128 stands for zero in the data rows.
Here is a table of points, one per row:
[172 162 154 148  46  90 132 188 152 160 121 109 173 158 126  84  98 157
 129 142 167 132 139  84  94 180 214  73 188 156 146  89]
[ 67 140 136 171 110 101 231 149  79  65 205 100 194 177  84  95 192 173
 173  55 118 128 135 132  99 109  59 111 104 164 119 161]
[124 128 128 148 138 182 121 103 117 136  95 153 184 164 106 139 147 115
 158 158 126 193 132 142 109 131 115 159 134 144 116 144]
[ 82 131 138  73  51 161  29 109 135  96 220 130 148  97  75 106 182 152
 109 202  87  58 128 161 133 178 192  72  70 118 113 150]
[ 82  67 154  80 252 121  77 134 158  67 126  89  85 204 148  95 114  99
 136 130 153 142 163 190 101 105 149  58 190 195  75 115]
[135 148 143 128 129  86 113 155 103 130 125 144 118 119 140 122 114 108
 154 137 119 146 131 117 116 152 107 127 116 124 113 141]
[108 118 153 102  98 129 119 112 118 129 126 129 129 132  99 122 139 151
 150 159 128 102 125 132 133 158 149 122 116 120 111 167]
[135 110 132 136 124 118 124 109 131 126 111 118 112 129 116 135 133 141
 148 121 139 132 155 117 140 132 120 121 134 115 122 139]
[142  90 183 159 105 113 121  94 183  93 150 116 147 103 133 155 180   8
 134  87  88 118 148 101 124 159 112 115 103 175 203 130]
[145 110 121 127 155 152 137  92 164 222 159  62 140 105 114  85 138 194
 122 174 174 235 134 152 101 139  86  93  80 135 221 170]
[108 182 163  50 134 153 180  44 196 173  96 119 114 171  71  79 113  74
  57 150  70 125 157  28 164 143  24 135 206  82  82 122]
[ 74 226 115 182 160  73 171 146  68 110 192  74 146 169 124 127 211 144
 116  48 163 123  82 148  33  82 101 167  95 116 127  85]
[ 68 109 107 154 193 107 117 126 111 159 208 142 142 121  94 230  58 127
 104 121 115 139 185 120 113 132 184 113 126  52 125  63]
[133 118  74 171 116 166  79 187  53 117  59  61 164 159 137  50 131 120
  74 136  87 115 174  70 137 154 139  40 191 135 157  93]
[107  90 120  85 110 135 175 144 140 105 118  92  93  74 151 146 127 180
 118 140 101 147  84 104  83 204  96 121 127  60 118 107]
[138 171 127 107 119 127 107 136 106  97 151 110 108 103 138 123 123 124
 161 130  95 138 141 117 151 119 141 156 129 119 128 125]
[146  95 114 111 147  96 117 157 126 136 119 145 152 125 127 138 132 116
 127 147 157 128 112 113 158 131  95 138 127 128 114 135]
[163 175  97 119 160 234 137 101 119 189 139  97 126  69  73 121 154  60
 179 125 182  93  69  56 123 113 160 115 117 173  45 129]
[125  90 148 117 126 101 115 104 151 116  69 145 147 121  82 121 153 151
 178 141 123 149  99 170  97 104 160 151 161  91 148 108]
[130 118 122 136 107 105 147 142 178 142 108 166   0 162  98 157 194 122
 115  98 129 160 154  99 107 142 122  84 131 174 121 160]
[140 118 122 136 129 121 104 134 107 123 162 130 105 134 131 132 112 108
 128 123 131 153 131 108 153 145 106 147 141 156 123 130]
[102 107  68 100 168 100 135 206 166 110 134 140 164 125 123 148 149 127
  94 160 184 106 108  99 143 103  93 181 121 114 155 130]
[151 113 127 112 128 129 136 140 121 112 135 136 115 127 126 124 127 120
 131 116 124 124 134 100 167  94  92  81 123 127 115 141]
[147 145 129 119 126 112 115 146 119 122 139 148 123  98 181 119 151 141
 139 120 136 128 134 143 128 122 140 146 143 108 137 119]
[135 139 138  99 110 137 107 116 132 123 134 153 128 105 150 128 125 186
 125 109 165 124 128 167 114  98 165 164 155  82 157 138]
[134 140 132 165 145 131 132 120 113 153 144 171 161  53 131 143 126 151
 112 179 112 114 150 128 107  95  91 119 143 155 116 133]
[165 150 190 162  99 109 120 123 190 147 133  53 157 182 146 153 145 185
 102 131 155 135 140 162 190 122 165 125 137 119 106 118]
[102 138 125 176 127 206 138 129 132 113 131 163 167 136 129 127 123 113
 153 128 104 174 147 105 146  92 102 128 114 154 104 158]
[100 135  83 174 172 177 127 157  61 143 110 185 159 149 151  78 141  92
  70  61 124  74 117 179 159 221 176 138  98  97 194 112]
[147 166 184 157 141 137 114 185 111 106 222 183 131 132 191 118  75 111
 104 161 146  92 110 115  94 128  72 135 149 152 139 143]
[147 155 116 154 102 169  54 119 101 146  61 107 114 127  73 142  89  77
 142 108 104 134 133  82 116 113  26  70  90 131  55 123]
[157 104 127 135 125  96 131 139 121 147 137 130 131 124 137 133 139 106
 126 139 146 105 126 102 151 108  95  96 135 120 100 142]
[244  70 152 116 120 155 199 112  85 105 144 113  88 119  82 148 117 125
 109 159 128 121 144 203 103 135 141 134  91  75  94  82]
[158 209 102 143 222  90 118  56 192 106  77 101 121 115 122 105  86 165
 126 147  83  64 125 214 150 179 179 154 110 118 142 213]
[ 87 169 156  91 208 108 136 156  92 149 201 182 181 136 188 186 104 100
  76 107  93 210 125 107 160 127 192  89 105  79  94 136]
[100 117 193  84 134 105 132 147  91 115  37  80 126 101 107 181 124 153
  59 152 105 121 103  86 164 128 126 129  94 220 160 107]
[135  92 131 150  78 107 169   3 120  67 125 134 117 197 159 183 118 108
 123 180 140 100  49 144  82 113 157 108 177 126 238 134]
[148 150  89 123 132 102 118 165 137 116 169 154 115 106 132 110 115 149
 154 138 115 147 113 128 139 119 150 148 135 126 159 117]
[135 137 139 121 129 123 122 157 114 117 146 128 120 110 175 123 124 136
 153 121 151 123 141 119 134 139 136 157 141 109 134 146]
[145 148 129 135 134 148 105 140 130 121 133 169 141  99 144 131 140 150
 129 131 138 120 129 126 117 105 141 149 126 134 131 112]
[ 89 117 148 156 103 152 166  89 134 144  54 121 118 139 122  92 119 104
 138 149 176 125 150 188 143 107 180 141 110 121 150  97]
[138  83 106 150 104 119 116  85 157 148 100 130 128 141 110 119 157 110
  89 109  61 124  89  97 172 151  43 115 128 178  32  70]
[134 147 119 118 134 111 121 160 111 120 141 159 115 100 148 129 133 162
 145 134 122 117 119 138 117 106 166 151 156 118 155 123]
[130 133 119 124 130 108 129 144 116 133 141 144 116  97 180 122 142 132
 154 129 123 134 150 127 127 150 137 151 147 137 119 127]
[104  98 110 149 130 161 126 100 102 134  69 131 121 169  75  94 109 148
 118  87 151 101 107 167 154 136 178 144 122  84 175 138]
[124  84 120 130 132 133 127  88 123 126 100 105 106 112  87 118 122 168
 153 125 135 126 129 142 128 104 161 168 163 108 165 136]
[126  72 135 137 117 103 121  97 109 179 108 102 112 127 107 106 122 147
 126 124 119 119 112 143 111  99 167 178 162 118 134 163]
[134  94 155 161 130 131 134 136 171 110 108 149 116 103 149 112  84 122
 134  73 100 129  91  83 101 107 135  91 108 129  97 162]
[113 201  58  67  40 170 152 203 161 119 115 113 158  77 106 229  86  90
  88  55 137 131 124 255 101 129 116 133 203 144 132 222]
[149 171 153 151 157 136 143 192 104 134 187 198 136  79 194 142 142 148
 137 149 124 110 141 110 144 139 106 116 137 142 116 141]
Along one direction, these points spread out more than along any other. For each point below, how far along it does it lie, from 0 to 99? The average is 50, and the first point in the table lies past the average. One standard deviation of the points above along it is 16.
[140 122 119 133 135 122 122 132 142 130 119 145 119 137 105 127 130 144
 157 128 129 135 125 132 134 136 118 135 145 132 121 113] : 48
[125 105 125 144 128 117 118 114 139 123 104 104 109 137 108 149 133 120
 152 128 137 141 138 109 158 136 116 147 144 124 110 136] : 41
[161  77  66  95 103 174 131 135 153 127  95  98 105 216 150 159 140 117
 137 166  93 113 162 118  62 105 182 211  60  97 134 153] : 56
[134 140 148 128 129 136  86 143 135 116 153 155 104  96 138 113 126 174
 127 111 150 135 116 154 108 114 158 188 146 108 160 106] : 71
[ 84 143 147 157  97 111 175 169 129 143 125 150 112 115 167  85  79  58
 133 209 165 158 143 182 175  76 140 128  67 133 135  84] : 55
[114 136 154  47 137 141 140 117 155 213 120 115 134 161 161 131 123 135
 190  86  74  81 153 152 132 101  89 134 101 151 175  64] : 46
[132 125 112 149 129 141 138 130 133 136 122 112  92 148 188 173 111 120
 143 117 142 133  71  74 180 117  95 101 108 128  90 122] : 34
[132  97  71  69  84  48 118   6 128  79  90 135 143 136 114  83 105 108
 104  77 180 141 170  46 148 159  65 125  44 194  67  99] : 17
